In the rows, zero is written as 128.
One turn moves every row onto another: examples first, then more rows asked
Q_472: [125 158 173 148 120 121 117 141 147 108 107 127 102 130 132 121 137 113
 148 128]
Q_349: [122 160 149 140 117  94 126 131 134  88 120 124 126 106 144 109 105  90
 153 117]
Q_664: [120 118 136 163 143 120 127 135 147 110 118 123 122 115 128 121 133 112
 152 135]
Q_581: [125 127 156 150 131 137 119 118 114  81 129 114 101 111 120 130  92  92
 124 140]
Q_64: [130 127 142 127 117 109 134 141 130 115 141 126 129 100 143 117 114 104
 152 143]
Q_908: [160 126 163 141 122 119 116 123 133  78 107 140 106 120 145 125 108  76
 127 129]
Q_533: [151 136 168 133 114 118 122 157 140 114 126 123 119 125 146 137 120 107
 172 121]
Q_711: [140 149 136 128 100 101 132 114 130  96 126 128 145 128 143 126 118 104
 157 129]
Q_346: [146 107 170 126 137 123 126 111 134  89 117 123 123  86 120 133 106 104
 154 118]
Q_939: [129 160 147 136 128 121 114 103 149  81 107 142 114 113 112 138 114  91
 144 114]
Q_540: [147 143 162 156 123 129 139 120 137  94 115 123  95 114 106 108 124 118
 145 126]
Q_585: [118 139 167 110 120 119 121 102 123  98 106 129 117 106 135 160 113 111
 142 138]
Q_108: [135 125 153 136 118 126 107 152 116 107 120 141 125 119 143 132 136  96
 166 105]
Q_829: [145 136 169 151 141 150 115 138 121  95 126 119  89 132 133 124 114 106
 154 121]
Q_936: [115 138 167 161 125 146 117 141 128  90 125 147 113 126 132 145 109  84
 132 135]
Q_653: [162 118 158 161 147 126 113 133 122 106 104 132 114 135 135 132 130 101
 151 122]
Q_56: [123 125 147 147 135 122 119 112 149  93 118 138 117  92 129 118 118  77
 137 112]
Q_137: [134 126 139 150 129 131 128 109 162  89 110 113  99 123 119 128 123 121
 153 125]
Q_797: [167 137 174 132 109 141 134 118 116  97 110 124 112 134 152 132 115 105
 140 138]
Q_883: [112 153 160 124  92 120 128 134 134 109 130 113 122 120 138 140 118 112
 153 139]
Q_146: [135 119 153 135 122 116 144 104 129  90 122 124 137 129 158 154 100 118
 152 135]
Q_998: [137 143 170 125 115 119 138 123 109  77 130 105 112 120 139 140  94 119
 152 143]
Q_144: [102 147 142 152 123 110 141 133 136 103 129 126 131  98 127 131 102 104
 155 131]
Q_985: [145 113 159 137 129 139 125 113 120 115 110 113 119 128 150 149 113 117
 136 149]
Q_827: [125 145 150 132 120 131 102 145 101  98 132 124 118 122 126 129 122 107
 167 107]
Q_464: [151 128 176 129 119 123 127  93 131  80 108 126 130 107 119 138 109 103
 154 105]
Q_820: [126 116 153 122 121 124 138 116 111  83 122 120 119  83 131 136 114  92
 146 140]
Q_485: [129 125 191 124 121 132 119 107 136  94 111 116 115  99 120 147 108 111
 149 115]
Q_729: [150 117 180 131 115 106 141 135 119  97 116 125 122 110 160 134 113 103
 144 141]
Q_176: [139 124 164 157 126 114 121 110 149 110 100 120 106 121 132 110 134 113
 134 117]
Q_885: [135 156 137 158 125 124 130 118 138  77 124 122 119 134 127 105 125 106
 159 114]
Q_93: [131 128 158 152 122 134 122 106 140  93 104 140 117 133 128 166 104 100
 128 138]
Q_915: [135 125 150 168 132 147 118 115 124  89 113 112 114 147 133 144 122 106
 157 113]
Q_72: [142 137 164 118 113 120 137  96 121  84 116 147 125 105 151 131 113  91
 145 119]
Q_756: [136 145 155 142 113 120 118 133 119  96 139  94 126 132 141 123 108 108
 170 109]
Q_465: [115 154 153 139 109 101 129 139 156 101 105 134 126 111 141 145 116  98
 157 127]
Q_135: [158 120 142 136 124 143 135 113 110  82 124 103 115 124 142 130 106 106
 147 143]
Q_463: [139 126 147 155 126 116 133 131 124 121 133 120 145 127 131 143 114 117
 168 121]
Q_206: [133 141 147 152 122 126 104 134 129  65 108 133 120 137 132 146 116  77
 140 130]
Q_520: [127 131 147 153 151 122 100 130 120  88 124 141 122 125 138 127 102  85
 128 132]
Q_251: [122 132 137 140 124 135 112 130 116 105 130 141 134 129 135 146 123 111
 169 104]
Q_790: [112 146 167 148 121 125 117 125 135  98 107 127 106  93 105 135 124  87
 133 126]

Q_908 goes to Q_472
Q_251 goes to Q_346
Q_797 goes to Q_465
Where do these go?
Q_585 goes to Q_463
Q_540 goes to Q_206
Q_998 goes to Q_711
Q_653 goes to Q_790

One turn moves every row onto another: examples first, then more rows asked
Q_747: [145 116 137 128 148 119 144 128 137 113 109 123 116 101 123 117]
Q_709: [157 123 145 149 129 142 139 133 132 127 122 121 151 114 161 152]
Q_7: [142 103 143 108 134 135 123 132 152 149 109 148 138 132 154 148]
Q_205: [144 118 129 135 145 116 137 115 135 111 111 118 125 102 127 119]
Q_944: [124 124 147 122 106 123 106 133 121 134 102 144 130  98 139 143]
Q_245: [130 145 121 125 120 121 135 135 126 135 123 133 122 134 110 137]
Q_669: [148 112 154 151 128 143 136 135 123 125 129 124 143 112 160 149]
Q_892: [127 142 117 123 119 129 130 139 126 136 130 136 120 130 112 147]
Q_884: [144 102 138 105 131 135 120 129 151 145 117 148 146 129 154 148]
Q_691: [146 106 141 123 149 140 128 157 125 117 100  97 140 119 124 152]
Q_492: [144 101 137 108 139 137 122 134 155 144 117 149 147 131 151 148]
Q_413: [145 106 141 117 145 139 127 157 124 118 102  97 141 120 118 147]
Q_407: [144 105 142 127 145 136 126 162 122 121 100  96 140 125 128 143]
Q_488: [124 141 121 127 120 128 131 141 128 132 128 137 121 127 107 137]
Q_847: [121 128 154 120 109 127 116 128 134 125  96 143 127  97 140 146]

Q_884 goes to Q_691
Q_709 goes to Q_747
Q_892 goes to Q_492
Where do these go?
Q_669 goes to Q_205
Q_7 goes to Q_407

One turn moves every row onto another: examples first, then more rows asked
Q_365: [109 121 125 134 107 120 122 128 143 138 119 140 137 144 113 128 106]
Q_279: [ 92 119 114 134 106 131 132 129 131 139 127 124 145 145 110 138 114]
Q_289: [102 113 118 140 109 130 121 125 138 137 127 138 147 148 118 134 115]
Q_199: [133 137 131 113 118 140 136 120 121 130 119 152 131 118 130 134 166]
Q_872: [153 131 137 123 111 161 136 105 121 143 134 132 136 122 124 155 109]
Q_710: [ 97 130 130 124 125 149 124 100 130 127 150 119 138 123 117 144 142]
Q_57: [128 125 136 123 116 145 144  99 112 134 132 158 120 140 121 128 134]
Q_383: [148 134 126 128 107 156 129 109 131 146 131 108 144 112 127 159 126]
Q_439: [118 140 128 122 122 147 136 168 126 138 134 129 138 133 134 122 105]
Q_282: [130 120 129 123 108 146 144 155 117 130 155 110 131 118 143 125 117]
Q_343: [104 145 138 121 114 145 129 118 143 128 123  97 123 117 113 140 131]
Q_311: [133 156 127 123 109 151 135 117 131 140 118 100 120 123 116 139 144]
Q_229: [124 137 134 119 110 166 150 137 115 126 105 132 125 130 129 141 156]
Q_453: [122 138 156 127 117 153 122 118 147 123 114 126 113 131 120 131 113]
Q_452: [109 124 106 141 107 142 112 129 134 136 142 129 158 114 127 134 113]
Q_83: [121 127 120 131 110 134 115 125 132 135 141 152 145 117 121 126  95]
Q_876: [120 134 119 127 139 142 126 148 115 134 139 162 146 123 130 140 125]
Q_306: [151 134 135 128 106 166 135 115 128 143 123 113 135 121 126 157 112]
Q_938: [130 139 139 107 115 152 151 127 110 127 114 152 120 127 123 136 150]
Q_849: [150  92 128 120 129 143 136 114 129 136 122 120 134 122 123 143 134]
Q_868: [117 148 119 129 127 144 133 169 126 135 114 124 136 116 126 142 123]
Q_694: [152  98 133 112 128 139 142 116 127 136 119 120 126 120 117 142 126]
Q_766: [103 132 112 137 100 153 128 142 129 134 129 112 146 118 119 138 100]
Q_355: [139 117 131 123 112 136 133 147 123 131 159 126 134 116 147 119 119]
Q_484: [138 122 134 118 110 138 141 152 119 130 155 122 127 116 141 120 111]
Q_147: [ 93 117 140 122 104 152 146 142 127 132 108 118 130 122 129 129 148]
Q_489: [114 123 148 129 127 157 117 101 134 122 141 148 128 137 125 135 124]
Q_52: [120 130 116 127 114 131 134  98 124 140 136 131 135 122 124 133 162]
Q_502: [120 136 121 137 103 146 139 120 135 137 107 101 125 125 127 134 155]
Q_40: [124 143 117 123 119 155 133  99 116 140 146 120 136 128 118 144 155]
Q_32: [142  93 125 120 127 151 143 118 124 135 122 110 135 124 121 148 135]
Q_177: [121 136 127 118 128 139 131 157 122 140 146 148 143 132 135 120 108]
Q_703: [149 132 127 123 113 151 130  99 124 146 142 126 145 113 125 157 123]
Q_678: [100 127 122 128 104 121 133 132 135 139 119 126 136 140 105 133 106]
Q_674: [129 131 142 133 104 161 148 122 124 131 102 129 109 144 124 129 126]
Q_227: [143  98 130 113 126 147 149 120 121 136 119 110 127 121 114 147 126]
Q_189: [132 116 126 128 111 144 135 150 122 130 159 115 138 117 149 124 124]
Q_173: [148 146 144 129 112 162 129 117 133 134 111 128 112 139 123 131 127]
Q_964: [109 113 146 113 115 131 134 123 127 134 125 159 131 120 129 118 145]
Q_993: [127 134 126 125 113 154 135 130 125 129 110 132 136 122 136 139 172]
Q_818: [105 119 153 111 107 144 150 137 122 131 109 143 118 125 123 122 130]
Q_877: [116 135 115 122 129 134 125 154 126 142 152 136 154 124 138 123 124]
Q_891: [115 135 125 127 103 145 130 138 126 133 127 134 134 120 113 129  82]
Q_162: [112 139 116 126 122 142 130 166 130 141 138 117 150 125 138 126 121]
Q_478: [ 98 110 133 124 111 138 131 128 132 135 123 134 142 117 135 126 163]
Q_493: [139 134 135 129 122 165 127 100 118 134 139 149 127 144 126 136 137]
Q_234: [127 140 130 128 132 148 131 163 122 132 118 153 131 127 129 137 110]
Q_809: [111 141 107 128 134 138 129 154 119 137 135 133 151 112 128 146 138]

Q_343 goes to Q_453
Q_32 goes to Q_227
Q_478 goes to Q_147
Where do these go?
Q_484 goes to Q_355
Q_809 goes to Q_868
Q_674 goes to Q_57
Q_891 goes to Q_83
Q_678 goes to Q_365
Q_162 goes to Q_439
Q_229 goes to Q_938
Q_703 goes to Q_383
Q_311 goes to Q_173

